(in the rows, 128 means zero)
One hidden turn or mirror swaps the rows below in pairs. Which row is each named row swapped with?
F: [128 134 106 133 146 150 102 127 134 128  80 114 151 134 126 148 112 134
 146 112 129 164 114 159 129 135 102 150 124 116 115 138 131 124 143 164
 147 129 158 157 133 123 102 146  98 142 155 137 130 164 137 122 134 115]
Q: [115 113 102 116 117 148 145 111 152 131 139 152 164 118 126 152 112  69
 136 162 130 137 149 145 135 128  94  87 129 108 133 132 147 141 117 142
 145 154  94 126 157 119 132 151 109 124 107 106 122 116 119 133 131 101]
R: [114 116 109 107 117 157 157 127 150 140  79 116 160 125 130 137 140 101
 137 142 108 179 129 158 123 154 115 105 127  85 147 128 163 118 118 135
 157 143 138 142 128 103 115 132 124 122 156 109 119 166 103 134 139 123]
K: [109 117 137 117 126 157 149 130 151 145 148 148 168 130 133 123 115  87
 117 138 131 196 138 171 122 103 123  93 121 106 152 130 148 108 131 128
 127 137 154 153 119 101 119 147 144 143 133 104 125  73 111 131 119 124]
E: [100  96 137 105 118 162 154 144 157 135 129 125 168 142 134 103 149 103
  91 143 117 172 150 156 105 132 115  98 122 107 137 124 145 104 121 118
 147 142 163 156 108  86 130 156 143 141 125  96 130 119 120 131 123 145]
P: [106 124 150 115 127 134 114 116 127 136 135 132 140 139 135 131  88 188
 128 141 158 130 129 149 124 131 112 147 133 142 124 136 124 157 130 145
 145 102 121 148 131 124 117 148 104 125 119 132 132 164 133 124 105 101]
H: [126 106  95 104 147 135 145 126 136 152 164 137 156 127 133 128 134  83
 114 126  75 145 100 122 104 106 107 128 113 144 137 125 104 136 128 122
 148 161 142 145 108 104 123 142 146 143 137 109 132 100 125 136 108 119]
Z: [ 95 100 157 108 119 162 164 133 160 138 138 132 168 140 122 102 118 127
 108 160 132 171 154 159 107 130 106  97 122 113 144 118 124 124 121 101
 137 124 126 141 116  90 135 158 126 140 128  93 129 145 113 134  97 125]
T: [124 114  97 111 124 128 115 112 131 135 153 150 140 131 142 159 125  94
 126 135 101 109  92 125 102 118 108 141 127 137 124 131 123 162 116 157
 163 150 109 124 139 130 126 135 122 117 117 127 135 102 131 141 123  95]
X: [123  98 136 108 111 159 140 154 153 131 135 104 159 153 141 103 158 125
  86 137 109 164 140 152 101 145 125 112 125 114 126 125 142 115 118 127
 154 137 148 156 106  86 147 160 153 142 132 108 133  97 140 128 126 146]
Y: [137 116  95 113 144 119 118 138 121 145 162 125 144 134 152 119  89 141
 102 104 100 146 122 137 120 122 131 156 128 136 129 134 118 120 133 139
 158 132 144 178  93 110 108 148 144 146 135 139 131 144 145 115 114 141]
M: [118 139 130 117 118 127  98 113 117 141 146 146 132 128 154 154  91 149
 128 123 155 148 105 159 130 119 143 149 138 124 137 144 158 141 126 174
 151 105 136 154 126 135 103 130 130 114 125 144 129  95 132 123 132 104]
U: [133 126 126 115 136 135 126 103 119 147 118 107 141 112 129 159 140 160
 143 148 160 133 126 133 153 139 102 121 118 165 118 146 147 157 132 159
 137 121 127 144 149 134 129 141 108 121 107 130 122 104 130 124 130  85]
L: [112 127 125 120 134 130 106  98 115 147 115 124 136 120 136 154 117 166
 135 137 163 123 123 136 141 133 110 138 126 152 121 149 148 152 132 173
 145 115 142 148 145 139 108 139 100 119 100 135 128 136 128 121 133  93]

E pairs with L
M pairs with K
T pairs with H

One hidden turn or mirror swaps the rows below in pairs. Which row is each named row swapped with?
kel: [121 108  95 138 132 138 115 130 111 106  88 146 166 164 166 106 115 125
 130 109 150 150 125 129 148 180 144 102 123 136 120  94 164 149 141 128
  96 131 126 134 114 137 135 116 100 110 149]
Sogez: [124 125  91 133 157 189 110 131 119 130 100 156 149 127 161 120 142 135
 135 125 124 119 121 110 151 173 124  81 169 148 118  88 162 151 131 121
  77 130 107 102  96 132 134 103 132 161 147]
Rinum: [101 161 130 146 135 147 117 164 135 108  90 136 123 117 133 156 115 155
 169  93 102 131 132 124 148 170 119  74 161 124  88 107 124 120 106 130
 101 131 140  90 127 136 135 146 114 136 107]
mip: [153 149  86 164  81 141 132 143 123 112 101 118 158 136 168 133 117 158
 136 127 125 117 171 126 136 177 151  90 114 137 109  95 117 148 127 150
 138 123 116 114 129 155 119 134  90 173 157]
Ziram: [103 149  95 138  82 158 128 160 118 108 125  89 152 140 151 139  95 153
 160 138 117 111 120 157 137 161 163  99 122 114  98 133 122 134 144 168
 138 134 139 119 130 147  98 139 106 140 130]
rinis: [ 98 150 137 114 139 180 108 157 105 125 121 147 152 126 136 115 160 167
 150 113  94 129 116 128 152 162 117  97 166 118 135 128 133 151 107 138
 103 141 126  97  95 118 126 126 138 139 123]
Gafu: [106 143  93 173 123 161 121 132 112 114  95 132 133 143 151 136 122 162
 160 137 122 123 121 117 119 183 137  81  96 123 109 104 102 132 136 146
 131 102 134 123 162 148 101 123 131 156 129]
mezi: [ 95 157 121 153 100 183  99 160 101 119 102 112 145 138 154 125 111 147
 157  89 136 118 123 142 139 175 135  92 123 111  97 115 179 148 139 161
 134 155 133 104 138 149 117 123  75 130 116]
por: [158 121 127 136 121 174 106 147 131 120 120 149 160 114 172 121 145 123
 143 141  94 106 139 133 147 191 147  74 146 137 137 100 183 125 152 152
 106 152 115 110 111 135 114  88 117 160 123]
Durov: [125 142 172 110 126 149 108 149 124 117 117 130 169 133 160 135 136 137
 136 153 114 141 123 122 123 152 148  95 153 144 113 119 108  83 141 142
  76 119 124 125 111 149 114 118 113 151 146]
tekud: [ 83 165 145 150 134 155 121 135 107 120  85 100 174 162 170 107 106 152
 139 106 150 122 144 128 130 144 137  77 139 155 106 106 119 126 145 120
 108 112 110  95 125 155 115 125  89 168 147]
Sulek: [112 133 127 142  99 134 131 149 123 122 117 118 145 118 152 145 121 116
 143 110 107 111 117 211 145 147 140  79 161 108 121 123 144 116 143 130
 106 121 128  98 120 136 117 123 128 153 112]
sabu: [121 143  75 152 115 113 122 152 114 110 107 118 149 137 155 148 135 141
 132 108 134 122 141 115 147 181 135  88 106 138 102  85 105 109 130 164
 118 133 113 128 137 166 121 117  77 134 152]
ruvu: [139 139 112 132 154 201 125 138 118 112 121 115 158 120 154 112 155 158
 114 106 107 107 142 143 143 171 160 119 185 129  98 123 123 127 143 137
  98 138 113  85  97 133 118 130 141 129 150]
Migu: [106 146 120 125 166 138 117 151 131 122 120 148 155 131 153 100 152 149
 171  89  94 109 136 148 141 151 147  86 188 135 125 142 132 131 126 138
  96 136 125  82 105 121  98 114 122 145 121]
Lod: [138 129  94 125 122 128 127 157 118 120 122 126 175 141 170 112 144 160
 129  99 123 101 162 110 143 176 161  91 119 150 142 109 136 115 158 129
 144 126 123 123  88 146 102 114 130 139 166]

Sogez pairs with Ziram
Rinum pairs with Lod
Migu pairs with sabu
por pairs with mezi

One hidden turn or mirror swaps the rows below in pairs. Which row is each named row swapped with?
mapet: [111 160 109 123 103 127 110 102 124 136 152 127 102  89 134]
zule: [118 180 112  94 147 155 104 102 143 100 146 117 112  85 146]
Lurug: [121 171  67 111  96 117 117 111 158 106 134 126 104 111 116]
kogo: [132 158 132  99 114 162 132 123 116 125 121 138 131  96 124]
sebun: [140 178  91 132 139 122 153 135 134 122 130  81 140 124 138]
pogan: [130 189  93  98 103 125 122  99 175 120 133 109 139  89 114]
duses: [138 164  72 125 118 130 124  95 151 114 118 129 169 112  99]
mar: [130 171  97  77 122 136 136 135 157 112 144 121 106  89 140]
safin: [125 193  89 110 138 137 162 124 161 127 123 108 129 136 130]
Toza: [131 192 100  90 115 124 121 111  95 124 117  98 136 119 123]
bano: [136 161  86 116 131 106 148 116 130 125 134 137 164 138 124]
san: [124 165  82 144 126 140 136 106 156  76 145 106 153 118 137]
pilo: [128 168  58 103 127 149 145  84 163 123 156 111 118 108 131]
teme: [123 161  68 103 144 119 141 113  98  92 140 116 157 112 126]
Dena: [102 189  86  93 143 156 119  90 122 113 114 121 146  92 110]
Rin: [139 174 100 114 156 150 153  91  98 126 138  97 136 121 124]
tofon: [115 153 110 132 114 144  99 126 120 146 134 129 132  97 140]
dafe: [150 150  97 112 173 145 132 102 153  97 141 103 109 116 129]
kan: [122 166  85 113 136 145 129 110  85 113 139 117  98 128 117]
fegi: [139 160 106  92 128 116 103 125 133 114 127 124 156 111  88]
sep: [145 184 122 111 149 172 125 119 133 117 131  97 110 114 131]
gug: [118 161  85 100 130 156 118  99 136 130 129 120 139  59 113]
mef: [118 155 109 119 137 123 121 104 156  95 131 115 122 160 123]
pinom: [121 149  84 159 130 131 116 109 141 120 137 114 133 113 159]
bude: [139 166 108 141 127 114 115 115 133  73 125  97 132 122 125]
dolu: [137 135 110 112 126 160 129 111 137 123 151 146 118  98  99]
vuz: [108 145 117  94 135 148 103  91 133 110 129 141 123 128 105]
rus: [117 156  88 151 118 108 130  97 116 121 153 112 121 121 142]

safin pairs with Dena
vuz pairs with mef
tofon pairs with pinom
dafe pairs with fegi
dolu pairs with bude
gug pairs with sebun

